Here are some numbered points:
[ 26  38  28  42  40  51  80  84 127 127  58 127 127  69  80  53  91  54  35
  37  29  27  26  28  28  16  21  17  24  24  15  19  19  19  14  19  17  22
  19  20  18  22  20  18  23  20  20  24] 0
[ 28  37  32  53  41  61 106  93  51  54  28  31  24  23  22  22  13  22  23
  20  17  21  23  21  20  21  18  15  19  16  19  25  20  18  14  19  20  23
  17  21  20  18  17  20  23  22  22  21] 1
[ 31  26  23  20  25  22  25  21  29  44  41 109 102  69  80  51 127  90  47
  80  46  25  24  28  23  23  26  23  20  19  13  19  21  12  15  23  23  21
  18  21  21  19  19  20  23  22  20  19] 2
[39 21 21 22 21 19 19 17 21 20 20 21 16 20 16 25 21 19 26 16 24 23 22 20 19 21
 15 28 26 29 35 35 35 33 71 42 74 42 57 46 53 58 48 43 40 35 39 32] 3
[ 15  13  20  14  16  21  19  12  18  15  24  26  28  25  31  32  62  49  49
 127  89  50  52  54 127 107  96  76  42  36  31  27  26  19  19  20  19  23
  20  18  20  17  19  20  23  25  21  16] 4
[28 22 25 13 21 18 17 16 23 10 20 12 18 25 23 23 16 21 22 27 20 22 22 24 25 29
 42 32 30 34 36 33 37 32 29 28 28 24 21 23 21 21 24 20 23 21 23 25] 5
[21 13 23 22 24 18 19 20 17 19 22 15 22 22 18 25 14 21 25 20 21 23 21 22 29 25
 18 23 21 30 28 36 38 38 48 46 75 38 64 52 52 60 62 42 38 39 40 40] 6
[16 20 21 18 23 18 28 15 15 25 23 22 30 24 25 24 14 19 19 20 20 20 23 23 20 21
 18 17 19 21 20 19 22 22 27 18 22 25 27 27 33 35 39 46 41 40 61 88] 7
[ 26  15  21  17  24  18  18  22  17  21  21  13  18  21  17  24  23  21  18
  12  22  23  21  22  15  15  27  17  24  21  17  19  22  28  34  27  26  31
  38  34  44  54  61  52  46  43  87 108] 8
[ 26  17  20  18  22  23  15  13  14  20  22  33  27  40  51  44 127  90  53
 127  80  50  45  33  47  35  37  25  26  25  15  23  17  19  16  17  15  22
  18  23  16  17  18  19  20  20  22  23] 9
[ 11  25  22  15  23  22  32  24  54  39  41 112 120  59  76  53 120  75  40
  51  39  31  33  26  23  21  20  16  18  26  20  19  13  21  19  18  18  20
  21  20  22  19  18  19  19  21  20  19] 10
[ 15  11  22  21  21  18  20  14  24  15  21  20  19  24  21  21  14  21  23
  20  24  25  22  29  28  36  49  36  40  58 111  74  57  67 108  52  64  41
  47  39  37  39  31  34  24  27  27  31] 11
[27 24 23 22 21 21 20 11 16 23 25 24 16 20 22 21 25 18 22 20 22 24 22 24 19 23
 17 21 23 18 22 20 23 25 26 35 32 31 31 36 37 50 56 40 37 40 67 77] 12
[68 77 43 80 49 64 54 37 29 22 25 15 17 20 20 24 30 20 22 39 19 22 21 21 15 21
 16 18 16 23 16 20 16 21 16 17 18 22 19 22 20 19 21 19 20 21 20 25] 13
[21 22 20 20 22 21 21 20 20 27 29 51 46 47 54 39 80 36 38 26 29 30 23 26 21 14
 21 19 18 19 17 16 17 15 17 20 16 22 18 20 18 20 18 20 20 23 20 18] 14
New points follow, each followed by the numbers of its two nearest points above, looking only along the 4 directions in which the numbered points spread most, nearest first.
[ 14  17  21  16  27  22  15  14  15  18  20  20  22  21  21  22  17  20  24
  25  27  25  27  31  42  40  50  76  63  80 106 108  74  74 109  56  37  31
  34  26  27  24  23  20  21  22  18  18] 11 3
[ 17  16  22  14  21  18  24  21  17  17  17  19  25  22  33  29  50  53  42
  93  87  50  52  52 127 121  68  63  42  37  29  22  24  23  22  20  22  22
  19  25  19  23  20  19  23  21  20  28] 4 9
[17 24 21 18 19 17 16 11 21 17 21 12 19 24 23 27 16 18 20 21 21 22 20 24 23 30
 23 25 28 29 43 34 33 31 35 27 32 26 25 25 24 23 21 25 19 23 23 20] 5 6
[41 46 29 41 30 44 45 56 44 44 31 39 30 32 30 27 22 18 28 23 18 21 21 24 15 20
 14 25 24 17 16 20 20 20 15 19 23 22 17 22 16 18 17 20 20 21 18 17] 13 1
[19 37 25 23 23 21 21 19 17 12 20 17 17 19 23 24 21 26 25 22 25 24 32 31 61 56
 56 54 32 37 68 29 29 33 32 24 26 24 26 24 18 20 19 23 24 24 21 26] 5 3
[127 127  47 103  43  62  71  52  45  45  28  27  25  23  25  19  18  18  20
  21  18  25  23  24  21  22  20  17  23  19  16  17  19  13  16  19  21  21
  16  19  19  19  19  20  19  19  19  21] 1 13
[23 21 23 20 23 19 16 26 18 29 33 46 62 52 48 39 42 30 27 26 23 23 21 22 24 17
 17 15 20 18 15 15 18 14 22 20 21 21 19 17 19 20 19 19 25 22 20 15] 14 5
[36 55 30 26 35 45 82 85 89 99 42 61 51 29 24 26 22 24 21 16 21 22 24 22 12 22
 15 24 20 19 22 13 20 22 15 17 16 19 19 21 19 19 19 19 19 22 19 17] 1 13
[28 42 32 71 40 48 70 48 41 41 24 26 18 22 19 22 23 17 19 15 23 22 19 23 20 16
 27 13 19 21 17 22 15 17 12 22 17 20 18 24 23 20 17 22 21 22 18 20] 13 1
[15 17 22 18 17 24 17 22 16 18 20 18 14 22 22 21 25 22 20 22 20 23 19 20 18 23
 15 17 22 21 17 16 17 19 20 20 16 22 23 23 23 24 32 27 29 28 32 41] 7 12
[19 38 26 30 27 37 29 50 39 43 29 47 32 28 21 25 24 23 21 17 18 23 23 26 17 20
 18 15 18 19 19 20 18 16 12 17 15 21 21 20 20 17 17 19 22 21 24 21] 13 1
[124 127  42 120  57  87  90  93  75  81  36  25  30  26  21  23  25  21  22
  19  16  20  21  22  18  15  18  18  20  20  17  20  19  17  17  24  17  20
  20  21  20  19  17  22  23  20  17  18] 1 13
[31 86 38 72 36 41 27 28 23 19 22 20 16 19 20 27 21 21 25 17 25 23 21 22 21 11
 14 25 22 18 21 14 18 18 26 22 18 21 17 16 18 14 17 21 22 23 24 15] 13 1
[40 28 27 39 33 58 44 70 32 42 23 26 19 18 21 21 16 21 23 12 23 26 24 20 22 13
 18 21 18 14 23 16 21 20 15 20 14 23 19 19 19 16 20 22 22 22 19 16] 13 1
[17 12 24 18 21 23 17 18 20 32 28 43 70 48 53 37 67 42 28 32 25 26 24 21 17 21
 20 22 23 21 15 17 26 18 16 20 16 21 17 20 22 15 17 19 19 22 18 19] 14 5
[42 24 25 36 32 37 42 43 49 31 26 19 14 25 20 24 19 15 24 21 17 23 20 23 13 20
 20 17 20 17 19 19 17 14 20 19 20 20 20 22 17 18 19 21 22 24 22 19] 13 1
[15 18 25 54 27 48 39 73 45 35 28 17 22 19 23 23 15 24 21 22 16 22 22 23 21 21
 12 16 17 16 17 19 19 20 15 20 17 18 19 22 22 22 19 22 21 21 18 16] 13 1
[ 21  18  26  21  26  16  21  18  20  18  22  19  26  30  38  35 101  61  46
  81  62  29  27  25  22  18  27  16  20  19  17  18  17  16  12  19  19  23
  22  20  21  17  19  20  19  20  21  21] 14 9
[30 20 28 19 24 15 14 19 21 22 23 19 20 21 21 24 19 24 21 23 25 24 26 22 20 26
 13 19 27 25 21 30 23 34 37 32 32 31 31 30 32 31 32 28 27 31 24 19] 5 12
[29 17 23 24 24 21 17 15 25 28 28 42 37 34 29 33 52 37 37 33 24 26 24 23 20 25
 20 19 22 20 19 19 20 16 13 18 19 20 20 20 21 17 16 20 22 21 16 16] 14 5
